The rows of D fall into several groups, which share some directions, and each row is roughly a mix of its group's hidden directions, except some rows that fit no group.
D (120 x 11):
[-.16 -.08 .23 .14 .34 -.27 .04 -.15 .23 -.13 -.23]
[-.37 -.09 -.13 .09 -.28 -.13 .17 -.19 .09 -.22 .22]
[-.41 .16 .08 .06 -.18 .12 -.16 -.18 .09 .13 -.31]
[.24 -.21 .11 -.09 .43 -.08 -.08 .16 .28 .11 .00]
[.17 -.33 .36 -.12 .36 .03 -.01 .14 .02 .04 .06]
[-.14 -.17 -.22 .24 .02 .11 -.05 .38 .27 .10 -.19]
[.06 .23 .01 .03 .50 -.18 -.18 .03 .10 .11 .18]
[-.13 -.18 .04 -.20 -.34 -.11 .04 .29 .33 -.03 .13]
[.12 .27 -.29 -.05 .07 .00 .35 -.03 .30 .07 .18]
[.09 -.10 .36 -.36 -.05 -.02 .10 -.35 .05 .01 -.14]
[.20 -.01 -.03 .42 .09 .29 -.23 -.12 .06 -.22 -.05]
[.04 -.16 .28 .23 .35 -.13 .18 .14 .14 -.19 -.14]
[.20 .05 .10 .10 .14 .08 .26 -.45 .05 -.25 -.13]
[-.15 -.15 -.15 .30 -.29 .27 .27 -.17 -.05 .08 -.06]
[-.11 .01 -.01 .17 -.11 -.09 .11 -.24 .10 .48 .25]
[.15 -.14 -.19 -.10 .24 .13 -.31 .02 -.23 -.20 -.28]
[.32 -.21 .09 -.26 .39 -.07 .19 -.06 .10 .03 .07]
[-.02 .10 -.06 .25 -.09 .08 -.11 .11 -.46 -.13 .29]
[-.20 -.05 .27 -.28 .06 -.33 .23 -.11 -.10 -.11 -.20]
[-.09 .25 .11 .16 .05 .36 -.35 -.17 -.10 -.18 .04]
[.08 .03 -.08 .34 -.15 -.08 .02 .13 -.27 -.15 .40]
[-.16 .10 .45 -.15 -.28 .15 .18 -.19 .02 .00 .01]
[.09 -.24 -.17 .08 -.16 -.15 .13 -.32 .04 -.34 -.21]
[.10 -.31 -.16 .08 -.28 .03 .19 -.35 .01 -.15 -.20]
[-.32 .03 -.20 -.20 -.24 .04 -.24 .17 .14 .19 -.22]
[.03 -.07 .17 .28 .31 .21 -.20 .24 .29 .02 .04]
[.07 .08 .45 .00 .00 .01 -.35 -.11 -.22 -.02 .19]
[.15 .13 -.01 -.02 -.42 -.09 .14 -.35 -.02 .26 .06]
[.23 .16 .38 .10 -.12 .15 -.08 -.27 .25 .03 -.14]
[-.11 .22 .03 .01 .01 .12 -.38 -.25 -.18 -.15 -.30]
[-.09 .00 .38 -.18 .16 .09 -.13 .32 .25 .11 -.15]
[-.05 -.13 -.16 -.27 -.05 -.08 .34 .15 -.39 -.08 .06]
[.10 -.24 .20 .06 .21 .11 .07 .28 -.16 .37 .12]
[-.38 .13 .06 -.04 .21 .07 -.32 .16 .15 .19 .18]
[-.18 -.23 .09 .04 .35 -.27 -.22 .24 -.15 -.06 -.12]
[-.07 .17 .27 -.02 .16 .17 -.34 -.17 .22 -.15 -.22]
[-.02 -.25 .18 -.29 .07 -.32 .14 .00 .17 -.04 -.31]
[-.16 .11 .39 -.12 -.17 -.18 -.08 -.19 -.33 -.13 -.01]
[-.22 .08 -.37 .23 .27 .03 .11 .16 -.28 -.01 .05]
[.07 -.31 .40 -.27 .08 -.08 -.01 -.07 .22 -.12 -.13]
[-.39 -.33 -.01 -.05 -.08 .04 .00 -.09 .12 .04 -.37]
[.02 -.03 .14 -.19 -.05 .29 .24 -.38 .20 .17 -.14]
[.16 .20 .13 .18 -.28 -.22 .00 -.40 .15 .03 -.09]
[.02 .31 -.07 .08 -.27 .12 -.23 -.37 -.16 -.14 .01]
[.05 -.11 -.05 -.25 .42 -.24 .26 -.02 .19 .12 -.04]
[-.15 .22 -.34 -.07 .12 -.17 -.11 -.22 .07 -.16 -.33]
[.12 .23 .15 -.12 .31 .19 .12 -.21 .20 .19 .25]
[-.20 .19 -.02 -.30 -.27 -.09 .08 .03 -.16 .30 .25]
[.36 -.04 .02 .32 -.15 .05 .18 .26 -.09 -.08 .25]
[-.01 .15 -.28 .17 -.30 .16 -.20 -.24 -.22 -.08 -.17]
[-.32 -.01 .16 -.11 .08 -.09 .06 .20 .05 .18 .44]
[-.11 -.13 .28 .02 .19 -.17 -.22 .28 .31 .10 -.18]
[.02 -.20 -.06 .08 .31 .37 .30 .12 -.12 .07 .14]
[.06 -.24 .22 -.42 .17 -.03 .02 -.11 .20 .18 -.18]
[-.17 .01 .16 -.33 .01 -.32 .10 .20 .23 .25 -.01]
[-.12 .04 .34 -.10 -.01 -.13 -.34 -.28 -.25 -.02 -.13]
[.06 .14 -.37 -.01 -.42 -.22 .05 -.07 -.06 -.17 -.04]
[-.08 -.08 .27 -.03 .07 .05 .29 .27 .22 .17 .32]
[.26 .17 -.02 .21 -.19 .21 -.12 -.26 -.17 -.30 -.09]
[-.07 -.29 .21 -.12 .06 -.33 .16 .33 .04 -.13 -.16]
[-.20 -.18 -.15 .06 -.10 -.24 -.32 .35 -.21 .00 .06]
[-.28 .23 .27 -.23 -.07 .06 .08 -.33 -.17 .14 .06]
[-.34 .03 .16 .21 -.04 .31 -.27 -.05 -.23 .09 -.11]
[.00 .41 .01 .17 -.18 .22 -.09 -.13 -.10 .04 .35]
[.24 -.33 -.03 .11 .03 -.14 .09 .46 -.02 .11 .01]
[.14 -.32 .18 -.06 .40 -.17 -.21 .15 -.12 -.02 -.04]
[.31 .13 -.08 .23 -.28 .12 -.23 -.29 .16 .00 -.07]
[.21 .38 .13 -.23 .34 -.04 -.05 -.18 .11 -.08 .02]
[.39 .09 .06 .21 -.26 .18 -.05 -.30 .03 -.12 -.13]
[.10 -.50 .26 -.08 -.03 .09 .03 .15 -.04 .24 -.07]
[.19 -.11 -.16 .03 .01 -.36 -.05 .39 .26 -.09 .01]
[-.21 .08 -.24 .03 -.12 -.47 .03 .20 -.03 .10 .20]
[-.07 .27 -.10 -.32 -.24 .04 -.22 -.18 -.21 -.22 -.11]
[-.05 -.13 .00 .02 .07 .03 .36 .34 -.31 .03 .26]
[-.28 -.04 -.07 -.11 .21 -.29 .09 .38 -.14 -.17 .05]
[.01 .02 .31 .29 -.05 .38 -.03 .16 -.19 .18 .09]
[.08 .04 .05 -.43 .29 -.29 -.05 -.21 .04 -.02 .15]
[.28 -.03 .32 .25 -.18 -.29 .14 .14 -.02 .17 -.04]
[-.16 -.23 -.16 .14 .20 -.19 .33 .17 -.26 -.03 .16]
[.02 .06 .48 -.19 -.20 -.11 -.21 -.24 -.03 -.04 -.03]
[.03 .12 -.12 -.12 -.04 .20 -.50 -.03 .27 -.02 -.14]
[.04 -.40 .24 .00 -.12 .03 -.29 -.04 -.19 -.08 -.25]
[.16 -.24 -.08 -.38 -.02 -.04 -.03 -.37 -.05 .16 -.15]
[.24 -.13 .06 .08 .02 -.29 -.21 .40 -.05 -.25 .04]
[-.33 .06 .31 -.03 .28 .03 -.15 -.18 -.25 .08 -.14]
[.24 .10 .22 .27 -.19 -.27 .09 -.21 .27 .09 -.06]
[.20 -.17 .05 -.02 -.35 -.27 -.09 .30 .22 -.15 -.03]
[-.04 .01 .41 .11 -.02 .23 -.42 -.04 .01 .12 .03]
[-.01 -.04 .27 -.22 -.06 -.14 .31 .19 .12 .36 .12]
[.36 -.32 .03 -.21 .19 -.27 .10 .07 -.08 -.15 .06]
[-.05 -.23 -.06 .16 .28 -.09 .17 .46 -.04 -.04 .13]
[.40 .12 .02 .31 -.27 .18 -.03 -.13 -.06 -.17 .00]
[-.49 .04 .09 -.08 .00 .05 -.11 .02 .27 -.04 -.29]
[-.24 -.13 .28 -.07 .06 .12 .18 .30 .24 .26 .10]
[.10 .05 -.52 .17 -.08 .22 .06 .04 .23 .10 -.01]
[-.14 .14 -.16 .20 -.12 .12 .46 -.14 .19 -.03 .16]
[-.20 .06 .16 .09 .28 -.17 -.15 .03 .11 -.37 -.28]
[-.08 .08 -.03 -.46 -.03 .15 -.03 .26 -.27 -.20 -.04]
[.02 -.13 -.21 .08 -.12 -.14 .36 .15 -.22 .22 .29]
[.25 -.10 -.01 .37 .03 .05 .17 .18 -.28 .05 .27]
[.07 .14 .46 -.04 .17 .16 -.25 .05 .08 -.14 -.21]
[-.27 .03 .25 -.08 .30 .03 -.25 -.18 .27 .04 -.17]
[-.20 .06 -.41 .29 -.09 .07 -.01 .28 .15 .06 -.12]
[.23 .20 -.37 .13 .27 -.02 -.01 .05 -.04 .02 .34]
[-.04 -.15 .00 -.10 -.51 -.17 .00 -.01 .02 -.15 -.29]
[-.13 .20 -.25 -.04 -.03 .14 -.39 .03 -.21 -.30 .01]
[.17 -.30 -.20 .02 .18 -.05 .13 .13 -.09 -.37 -.24]
[-.14 .17 .29 .01 -.10 .24 .16 .09 .40 .17 .07]
[-.07 .26 .17 .08 .10 .28 .18 -.10 -.24 .03 .37]
[-.33 .07 -.02 .18 .29 .15 -.17 -.07 -.37 .07 -.06]
[-.18 -.07 .10 -.38 .18 -.04 -.22 -.16 .12 .08 -.34]
[-.17 -.13 .14 -.10 .24 -.01 .25 -.18 .32 -.04 -.32]
[.24 -.16 -.19 .36 .06 -.08 .05 -.11 -.07 -.35 -.16]
[-.13 -.10 -.08 -.33 -.02 -.24 .32 .25 -.24 .02 .06]
[.17 .20 .14 -.38 .00 .11 .13 .02 .32 .22 .14]
[-.37 .29 -.02 -.29 -.02 -.10 -.27 -.14 -.10 -.11 -.04]
[.21 .01 -.26 -.19 -.29 .05 .13 .18 -.34 -.18 .04]
[.39 -.10 .03 -.27 .28 -.24 .15 -.16 .09 -.07 .00]
[.20 -.10 -.33 -.08 .19 .00 .29 -.15 -.02 .30 -.17]
[.13 -.23 .03 .09 .45 .30 .01 .16 -.03 .13 .15]

Here is one row of each group, with its name. Which group are the others in?
[-.27 .11 -.02 .30 -.01 .22 -.19 .05 -.39 .00 .11] => S
[.12 .12 -.07 .43 .00 .22 -.30 -.14 -.02 -.24 .01] => T
[.18 -.01 -.18 .18 -.41 .17 .33 .01 .14 .02 .10] => J

[-.26 .42 -.09 .20 -.05 -.03 -.22 .09 -.13 -.17 .19] => J
[-.01 .06 .07 -.05 -.53 -.11 .09 -.09 -.24 -.22 .05] => S
[-.15 .06 -.28 -.37 -.16 .10 -.10 .21 -.18 .17 .19] => T
[-.15 .00 -.24 .00 -.07 .01 -.01 -.37 .06 -.16 -.43] => J
[-.18 -.28 -.25 .08 .31 -.08 .00 .21 -.04 .03 -.32] => S
[-.23 .00 .10 .09 .06 -.19 -.26 -.02 -.48 -.13 -.08] => S
[-.08 .08 .14 -.10 .30 -.01 .07 .26 .36 .02 -.31] => J
[-.03 -.35 -.17 -.18 -.20 -.09 -.20 .27 -.10 .27 -.07] => J
[-.12 .28 .06 -.38 -.18 .08 -.05 -.28 .28 .00 .04] => J
[-.28 .02 .23 .08 -.08 .13 -.19 .44 .01 .15 .13] => J
[.36 .07 .20 .04 .26 .28 .12 .03 .03 .19 -.24] => J
